In the rows, 128 means zero.
Named turns come first, each shown by rows before and after it. Which turns, in which order, take the first row of each pair that follows to the second? Write the first one first, as in the answered first pair.
nir (before => after):
[105 139 135  64 134 117  97 172 125] => [104 159 135  73 112 120  97 172 127]
[109  98 127 107 140 122 102 141 127] => [ 98 115 117 103 124 135 104 144 123]
[128 128 109 140 127 143 153 107 112] => [131 135 113 146 119 139 154 106 117]
sodep (before => after):
[110 165 135  79 111 116  89 146 115] => [112 129 152 100 135 121  74 140  86]
[133 149 123 157 105 140 119 124 107] => [129 166 111 119 107 129 123 142 134]
[164 101 135 148 147 111 174  97 149] => [163 117 127 138 136 108 181 101 161]
kana (before => after):
[130 136 133 155  95 128 120 138 112] => [135 148 125 144  94 118 133 137 136]
[140 116 145 174 122 133 130 103 112] => [150 139 137 157 117 113 152 103 151]
[124 140 123  95 134 117 121 148 146] => [110 126 120  97 139 137 111 146 118]
nok (before => after):
[136 162 118 125  99 114 130 108 179] => [145 133 114 122 129 110 151  96 183]
[141  98 151 179 126 119  91 106 110] => [121  72 120 137 159 142 111 104  99]
[120 108 139 153 136 136 108 130  92] => [117 107 134 149 139 139 110 129  89]
Then:
Between the rows of a pair lie 2 to 3 turns.
[ 94 104 132 101 158 110 133 138 123] => [105 147 136 109 124  91 140 139 157]	nok then nok then kana
[140 117 119 178 104 149 137 111 150] => [126 115  90 127 123 155 156 118 166]	nok then sodep
[113 177 112 125  78 142 112 130 132] => [163 107 130 144 150 102 152  97 162]	nir then nok
[ 94 114 122 132 108 150 123 140 106] => [116  80 134 144 140 132 137 128 117]	nok then nir then nok
[106 155 119 137 114 155 120 124 112] => [120 170 118 129 109 134 134 126 142]	kana then kana then kana
[146 122 129 151  98 106 153 116 124] => [133 108 105 114 121 121 167 116 123]	nok then sodep
[134 145 130 103 129 106 120 119 180] => [114  90 122 115 159 153 119 102 118]	sodep then sodep then nok
[141 178 105 129  89 154 152 109 139] => [122 135 133 101 136 145  75 160  92]	sodep then sodep then nok
[156  84 141 140 172  85 158 103 149] => [ 87 147  86  62 122 142 138 142 129]	kana then nok
[146 101 126 154 125 124 173 100 127] => [134 145 106 116 101 121 175 119 151]	sodep then nok then nir
[113 128 118 102 140 118 118 141 137] => [114 136 120 103 132 115 115 145 139]	nok then nir then kana
[141 142 134  81 148 101 113 144 186] => [158  99 160 123 173  95 108 125 163]	nir then sodep then kana
[139 108 119 121 156 121 146 107 147] => [110 126 118  91 147 129 108 141 132]	nok then nir then sodep
[124 151 121 166  71 148 111 141  98] => [158  75 115 131 167 116 160 122 133]	kana then nir then nok
[132 146 104 146 108 136 152 114 146] => [128 139  96 135 116 140 157 113 145]	nok then nok
[ 83 164 121  59 102 141  95 180 117] => [174 106 172 131 160  57 144 131 178]	nir then nir then nok
[114 116 113 165 112 151 125 117 122] => [136 100 125 171 132 124 130 117 142]	nok then kana then nir
[159 109 116 119 157 107 172 111 176] => [102 111  88 107 134 183 153 114 103]	nir then kana then nir
[120 164 119 129 112 136 154 118 133] => [130 123 140 162 134 136 143 108 107]	kana then kana then nok
[126 176 129 117  79 122 125  90 141] => [147 127 145  88 146  83 116 108 161]	sodep then nok then nok
[115 121 143 154 104 177  94 104  98] => [146 169 151 127  92 115 105 127 178]	kana then sodep
[159 107 112 135 173 106 153 106 137] => [115 109  94 110 162 153 122 127  89]	nok then sodep
[128 117 113 162 126 162 155  91 102] => [140 163 107 137 105 129 167 105 158]	sodep then nir
[136 121 140 129 130 109 116 132 136] => [130 114 138 145 125 126 121 118 118]	nir then sodep
[139 106 140 126 169 136 129 126 134] => [115 140 120  95 144 150 119 145 133]	kana then kana then nok
[133 164 108 129 114 150 114 132 153] => [134 123 101 108 157 151 127 126 148]	nok then nir then nok
[136 142 131 177 101 136 134 112 129] => [132 105 111 154 139 151 159 100 125]	nok then nir
[105 140 120  88 117 120 107 167 137] => [143 101 146 120 152  87 119 148 151]	nir then nok then nir
[148  91 135 167 147 118 148 103 133] => [121 100  94 116 149 148 168 107 132]	kana then nir then nir
[131 133 109 141 105 131 121 105 104] => [128 124 105  96 132 112 110 133 119]	sodep then sodep
[116 129 138 133 128 106  93 147 127] => [111 123 131 122 136 112  93 149 119]	nir then nir
[134 115 108 113 125 121 136 129 136] => [132 131 111 121 107 121 126 133 136]	nir then nok
[141 101 137 107 173 105 124 131 138] => [107 137 125  87 135 132  97 154 116]	kana then kana then nok
[ 95  86 130 106 167 143  96 163  88] => [109 125 140 191 101 162 118 117  80]	sodep then nir
[118 101 137 141 147 118  98 141 119] => [115 156 116 142  98 123 125 130 150]	sodep then sodep
[161  99 138 188 141 121 156  95 120] => [123 166 115 170  75 155 138 111 110]	nok then nir then nok
[112 117  91 100 154 115 118 152 139] => [100 119 102 128 136 135  93 152 101]	nir then kana
[147 114 132 154 140 127 157  95 136] => [116 145 108  85 133 133 140 137 148]	sodep then sodep then nok
[ 87 139 136 118 115 176 101 160  81] => [150 176 161 150  96 100 140 143 175]	nok then kana
[179 139 181 204 135 108 119 104 154] => [145 101 116 162 168 176 184  64 128]	nok then sodep
